In the data rows, 128 means zero.
Here are some points, each followed by its number:
[153, 132, 104, 107, 115, 110, 97, 119, 110, 151, 213, 90, 106, 163, 153, 147, 121, 102, 168, 134, 118, 122, 108, 227, 130, 170, 129, 153, 79, 140, 114, 192, 81, 115, 72, 158, 119, 83, 149, 141, 146, 140, 86, 132, 189, 116, 27, 165, 171, 100, 131, 89, 133, 136] 0
[62, 153, 96, 147, 81, 106, 169, 156, 140, 62, 128, 153, 186, 97, 97, 112, 105, 120, 143, 69, 154, 64, 130, 75, 131, 113, 129, 106, 115, 143, 99, 119, 166, 145, 177, 180, 120, 183, 128, 113, 85, 164, 97, 70, 89, 113, 175, 124, 156, 137, 130, 97, 133, 185] 1
[151, 161, 169, 160, 102, 141, 120, 162, 171, 125, 125, 220, 129, 91, 112, 97, 98, 120, 168, 140, 185, 86, 109, 73, 134, 140, 156, 105, 104, 182, 157, 131, 90, 152, 102, 120, 143, 110, 95, 103, 90, 144, 135, 97, 67, 105, 158, 85, 150, 128, 129, 87, 104, 155] 2
[127, 80, 97, 137, 154, 105, 95, 79, 117, 136, 130, 141, 109, 133, 130, 115, 180, 138, 145, 140, 75, 201, 81, 116, 96, 159, 227, 169, 137, 112, 152, 132, 112, 163, 145, 94, 119, 179, 142, 78, 196, 132, 145, 204, 137, 156, 141, 119, 75, 76, 148, 161, 126, 97] 3
[103, 208, 114, 130, 119, 117, 169, 124, 129, 109, 128, 136, 133, 135, 163, 105, 90, 105, 187, 117, 176, 122, 137, 119, 116, 129, 194, 191, 97, 84, 125, 125, 163, 132, 185, 161, 133, 173, 139, 102, 145, 167, 92, 100, 88, 114, 141, 112, 142, 131, 136, 140, 108, 193] 4
[144, 118, 108, 74, 175, 133, 99, 143, 110, 133, 130, 108, 96, 187, 93, 106, 139, 155, 121, 148, 107, 174, 126, 159, 114, 81, 78, 131, 154, 147, 113, 153, 172, 133, 127, 81, 104, 84, 113, 66, 135, 151, 140, 155, 109, 131, 123, 143, 108, 105, 138, 94, 122, 152] 5
[206, 108, 137, 109, 186, 186, 120, 93, 115, 127, 152, 174, 102, 128, 121, 53, 137, 128, 170, 139, 72, 164, 168, 144, 244, 111, 109, 109, 135, 162, 90, 160, 158, 154, 95, 142, 174, 122, 203, 137, 148, 80, 87, 158, 131, 96, 190, 152, 140, 246, 163, 114, 71, 133] 6
[79, 150, 161, 152, 124, 131, 170, 161, 195, 124, 120, 152, 163, 100, 142, 185, 83, 106, 157, 117, 159, 101, 86, 71, 125, 165, 140, 153, 100, 75, 146, 67, 110, 113, 148, 155, 144, 158, 214, 163, 141, 125, 95, 133, 113, 131, 30, 102, 140, 119, 134, 165, 160, 139] 7
[136, 135, 83, 118, 134, 118, 87, 105, 100, 175, 104, 102, 111, 128, 123, 157, 133, 138, 179, 161, 126, 165, 113, 139, 103, 150, 107, 150, 118, 156, 133, 117, 166, 125, 119, 109, 119, 129, 139, 105, 148, 168, 125, 137, 149, 112, 158, 150, 127, 87, 135, 119, 138, 150] 8
[158, 109, 76, 113, 145, 149, 109, 85, 69, 165, 105, 136, 114, 168, 103, 87, 172, 144, 49, 124, 89, 171, 187, 141, 63, 79, 120, 140, 173, 207, 153, 151, 155, 135, 140, 149, 94, 134, 135, 102, 149, 159, 187, 148, 167, 139, 169, 172, 117, 105, 128, 145, 96, 97] 9
[157, 126, 139, 135, 135, 131, 123, 120, 121, 179, 165, 150, 130, 151, 122, 137, 94, 175, 171, 156, 95, 177, 113, 141, 114, 123, 109, 218, 131, 181, 179, 98, 96, 125, 187, 150, 143, 175, 167, 132, 156, 95, 115, 148, 142, 111, 85, 146, 114, 163, 144, 139, 122, 130] 10
[151, 131, 117, 115, 121, 148, 82, 104, 127, 156, 116, 132, 109, 146, 118, 101, 165, 121, 122, 134, 78, 156, 85, 142, 91, 121, 155, 148, 158, 156, 131, 167, 124, 141, 126, 97, 131, 93, 135, 139, 190, 113, 176, 144, 129, 149, 159, 157, 68, 130, 114, 94, 127, 121] 11
[110, 105, 132, 105, 175, 149, 123, 99, 103, 130, 102, 145, 176, 133, 95, 81, 107, 91, 129, 122, 93, 156, 138, 144, 98, 95, 136, 191, 96, 161, 162, 142, 149, 141, 117, 138, 89, 112, 132, 199, 155, 102, 67, 184, 164, 127, 225, 121, 151, 70, 128, 137, 147, 134] 12
[56, 176, 127, 102, 99, 111, 173, 175, 142, 105, 133, 83, 139, 115, 185, 196, 86, 112, 131, 116, 159, 83, 106, 112, 116, 137, 122, 68, 79, 156, 142, 134, 116, 142, 135, 141, 106, 154, 126, 121, 93, 153, 67, 82, 81, 85, 109, 118, 179, 112, 103, 116, 164, 139] 13
[169, 80, 181, 169, 110, 79, 118, 144, 193, 131, 182, 162, 184, 101, 151, 120, 198, 153, 86, 157, 152, 85, 117, 93, 252, 142, 112, 88, 104, 139, 146, 116, 165, 118, 122, 101, 148, 121, 125, 57, 73, 72, 159, 157, 177, 125, 118, 80, 111, 130, 154, 97, 146, 96] 14
[102, 107, 160, 101, 112, 69, 162, 172, 154, 143, 119, 138, 140, 124, 129, 141, 120, 159, 101, 100, 149, 100, 89, 114, 135, 155, 161, 100, 162, 109, 83, 122, 74, 111, 150, 129, 136, 175, 105, 115, 91, 114, 165, 139, 141, 154, 50, 100, 98, 136, 123, 104, 124, 122] 15
[112, 163, 145, 164, 122, 113, 152, 149, 168, 66, 114, 104, 147, 106, 170, 159, 123, 151, 83, 73, 160, 128, 144, 68, 70, 131, 159, 82, 205, 92, 79, 107, 186, 124, 151, 125, 91, 116, 97, 102, 95, 132, 147, 104, 76, 178, 116, 73, 107, 105, 136, 128, 133, 84] 16
[103, 63, 165, 175, 132, 94, 148, 155, 163, 154, 85, 164, 182, 76, 99, 146, 45, 85, 163, 155, 144, 99, 117, 89, 106, 157, 150, 197, 101, 89, 136, 110, 87, 105, 111, 159, 135, 104, 123, 139, 119, 126, 94, 202, 176, 101, 28, 120, 177, 144, 116, 175, 119, 151] 17
[143, 148, 92, 110, 192, 134, 146, 117, 90, 119, 130, 153, 152, 145, 140, 115, 150, 123, 88, 130, 93, 149, 98, 120, 128, 121, 96, 141, 154, 160, 125, 130, 118, 143, 109, 122, 106, 105, 154, 118, 153, 118, 172, 130, 87, 202, 160, 125, 124, 123, 163, 147, 114, 83] 18
Which three points above are nearest to each new point by angle, seen from the average point of the numbered points? Their numbers follow each, nearest first.
[118, 119, 115, 175, 107, 184, 71, 183, 190, 138, 124, 116, 116, 123, 138, 112, 182, 127, 90, 105, 160, 112, 81, 123, 156, 137, 126, 111, 133, 112, 127, 108, 98, 138, 140, 141, 133, 127, 117, 91, 97, 136, 158, 138, 155, 158, 153, 106, 70, 119, 131, 167, 130, 76] 14 16 15
[133, 124, 120, 115, 146, 193, 94, 95, 144, 107, 117, 63, 58, 141, 155, 156, 133, 91, 145, 107, 106, 155, 91, 139, 84, 118, 153, 150, 91, 160, 114, 159, 75, 97, 92, 135, 90, 88, 126, 247, 120, 86, 110, 122, 157, 115, 55, 146, 155, 69, 133, 143, 139, 147] 0 12 11
[148, 135, 139, 147, 135, 114, 106, 103, 152, 186, 142, 149, 136, 100, 103, 131, 142, 161, 94, 150, 160, 70, 116, 108, 139, 160, 161, 158, 173, 124, 147, 88, 116, 138, 143, 86, 142, 131, 162, 94, 145, 78, 160, 129, 160, 147, 125, 99, 80, 129, 130, 143, 126, 116] 14 15 3
[178, 93, 129, 167, 144, 188, 79, 111, 135, 103, 125, 122, 155, 100, 114, 158, 145, 96, 64, 117, 127, 120, 152, 95, 115, 128, 158, 94, 108, 137, 152, 95, 153, 197, 128, 115, 119, 50, 155, 141, 152, 92, 98, 114, 129, 115, 165, 129, 146, 149, 114, 110, 153, 141] 12 6 11
[101, 129, 179, 166, 135, 93, 178, 150, 162, 132, 101, 133, 174, 134, 119, 124, 118, 128, 183, 144, 153, 80, 93, 88, 138, 146, 148, 148, 97, 96, 175, 94, 66, 160, 102, 139, 144, 138, 129, 120, 150, 156, 73, 111, 137, 136, 23, 98, 143, 145, 114, 140, 142, 145] 7 17 15
[81, 191, 123, 151, 85, 102, 182, 153, 174, 105, 120, 207, 167, 117, 131, 101, 94, 138, 94, 88, 147, 134, 138, 125, 175, 158, 134, 52, 184, 144, 154, 103, 134, 164, 139, 118, 136, 161, 111, 114, 119, 134, 130, 52, 121, 132, 129, 102, 99, 136, 128, 132, 98, 107] 1 16 2
[149, 118, 121, 115, 152, 184, 86, 101, 126, 127, 98, 108, 110, 156, 131, 108, 139, 116, 90, 138, 105, 167, 138, 138, 123, 111, 65, 142, 121, 115, 154, 155, 152, 112, 102, 92, 98, 114, 157, 126, 130, 157, 160, 146, 147, 153, 183, 154, 105, 91, 119, 171, 96, 114] 9 5 18
[134, 67, 112, 97, 143, 103, 118, 112, 67, 140, 135, 139, 115, 172, 175, 153, 146, 172, 123, 150, 89, 232, 90, 136, 136, 109, 114, 112, 149, 147, 95, 138, 71, 105, 91, 104, 164, 154, 101, 77, 128, 100, 145, 153, 167, 106, 123, 149, 183, 150, 119, 124, 118, 75] 5 9 3
[151, 153, 123, 163, 116, 170, 108, 111, 132, 133, 133, 118, 128, 75, 105, 88, 159, 178, 75, 128, 137, 113, 135, 145, 97, 134, 127, 106, 148, 114, 135, 113, 162, 128, 150, 101, 76, 129, 126, 70, 112, 170, 137, 149, 126, 185, 176, 101, 84, 112, 120, 147, 98, 127] 16 9 5
[137, 124, 148, 160, 145, 130, 97, 70, 136, 139, 98, 88, 80, 118, 131, 163, 159, 128, 94, 179, 70, 151, 103, 123, 65, 131, 126, 144, 161, 81, 150, 120, 86, 123, 97, 96, 85, 63, 138, 97, 160, 163, 113, 130, 157, 167, 71, 135, 105, 74, 118, 160, 177, 92] 3 11 8
[144, 124, 118, 125, 154, 174, 90, 93, 144, 117, 133, 87, 97, 133, 113, 173, 136, 118, 100, 120, 111, 157, 125, 174, 114, 116, 140, 160, 89, 135, 131, 148, 94, 135, 70, 150, 114, 105, 143, 119, 167, 122, 101, 138, 145, 127, 34, 178, 133, 107, 105, 156, 170, 163] 0 5 11
[113, 99, 111, 73, 116, 134, 84, 99, 95, 144, 109, 75, 96, 126, 117, 115, 147, 145, 151, 151, 97, 172, 100, 188, 75, 123, 118, 135, 149, 139, 101, 153, 89, 134, 153, 96, 117, 130, 124, 121, 152, 133, 177, 144, 152, 186, 166, 145, 104, 116, 97, 131, 128, 87] 11 9 5
[104, 137, 108, 145, 143, 137, 120, 110, 84, 134, 87, 63, 116, 146, 110, 139, 121, 80, 153, 119, 83, 197, 142, 177, 71, 104, 82, 138, 104, 146, 126, 203, 84, 123, 166, 152, 37, 123, 160, 171, 138, 143, 92, 133, 113, 68, 41, 162, 153, 78, 114, 172, 128, 145] 0 8 12
[193, 120, 103, 65, 142, 176, 84, 121, 99, 140, 109, 153, 93, 189, 121, 89, 112, 109, 144, 159, 104, 186, 108, 164, 148, 128, 115, 135, 85, 126, 147, 154, 108, 130, 106, 121, 151, 101, 112, 169, 160, 87, 104, 134, 175, 55, 166, 151, 151, 149, 94, 175, 108, 142] 6 12 11
[137, 167, 91, 118, 100, 159, 128, 100, 140, 108, 169, 161, 86, 104, 157, 76, 131, 92, 95, 145, 105, 126, 159, 183, 137, 94, 187, 93, 77, 63, 133, 137, 136, 109, 87, 105, 167, 104, 97, 142, 73, 165, 86, 127, 90, 120, 244, 105, 128, 168, 125, 105, 85, 147] 6 2 4
[123, 81, 140, 98, 154, 156, 156, 84, 113, 144, 126, 123, 69, 122, 163, 136, 155, 146, 83, 179, 117, 153, 159, 144, 129, 112, 83, 198, 147, 156, 109, 133, 166, 156, 160, 121, 148, 142, 129, 124, 119, 107, 147, 167, 157, 141, 156, 155, 109, 177, 134, 159, 93, 193] 9 6 5
[134, 160, 121, 106, 127, 163, 141, 133, 85, 120, 111, 112, 101, 171, 125, 108, 119, 110, 100, 69, 94, 178, 158, 138, 88, 125, 85, 174, 66, 116, 112, 151, 185, 72, 121, 142, 123, 105, 123, 150, 140, 148, 70, 83, 86, 102, 181, 165, 145, 112, 102, 183, 94, 189] 12 4 5
[110, 93, 96, 109, 140, 164, 85, 93, 77, 150, 120, 112, 95, 174, 140, 152, 138, 118, 158, 155, 115, 155, 107, 201, 97, 101, 99, 103, 164, 123, 160, 167, 71, 118, 83, 121, 87, 118, 127, 148, 145, 99, 129, 117, 157, 108, 59, 162, 130, 87, 138, 110, 186, 162] 0 5 8
[142, 95, 118, 137, 154, 127, 90, 60, 104, 192, 146, 114, 106, 106, 115, 92, 112, 133, 123, 155, 101, 176, 142, 138, 165, 103, 107, 165, 112, 201, 105, 177, 172, 146, 117, 149, 166, 160, 164, 188, 170, 117, 72, 155, 174, 75, 181, 139, 153, 170, 158, 131, 129, 158] 6 12 10
[155, 136, 105, 169, 160, 139, 125, 81, 92, 155, 164, 187, 89, 122, 127, 111, 138, 99, 105, 146, 83, 178, 182, 157, 96, 118, 110, 115, 111, 84, 181, 118, 150, 67, 118, 105, 132, 122, 115, 112, 176, 134, 58, 142, 147, 108, 213, 133, 152, 112, 119, 146, 82, 152] 12 9 6
[148, 127, 88, 100, 153, 165, 86, 153, 98, 151, 159, 108, 77, 146, 127, 78, 161, 116, 126, 170, 60, 141, 142, 168, 140, 173, 102, 178, 89, 151, 116, 136, 112, 122, 111, 115, 162, 100, 137, 154, 192, 104, 101, 162, 130, 124, 172, 142, 158, 154, 180, 89, 128, 164] 6 11 0
[198, 88, 116, 151, 156, 169, 74, 86, 127, 161, 122, 136, 109, 112, 143, 73, 153, 180, 92, 184, 165, 164, 181, 142, 133, 139, 102, 178, 132, 85, 131, 124, 173, 65, 85, 94, 108, 76, 140, 99, 172, 122, 162, 135, 150, 123, 185, 112, 129, 112, 128, 178, 119, 83] 9 8 5
[136, 127, 110, 107, 172, 144, 61, 57, 109, 157, 138, 112, 119, 166, 106, 88, 175, 93, 104, 154, 88, 150, 133, 142, 174, 107, 110, 161, 109, 134, 212, 157, 163, 117, 106, 134, 162, 88, 173, 149, 131, 151, 97, 146, 147, 90, 196, 166, 156, 155, 105, 168, 85, 135] 6 12 9
[94, 169, 97, 106, 145, 97, 179, 153, 99, 131, 127, 105, 161, 148, 126, 138, 96, 165, 161, 75, 203, 123, 119, 122, 125, 80, 139, 128, 171, 81, 91, 146, 172, 112, 185, 87, 115, 169, 155, 64, 93, 131, 127, 123, 114, 177, 118, 165, 68, 107, 122, 120, 165, 89] 16 15 4
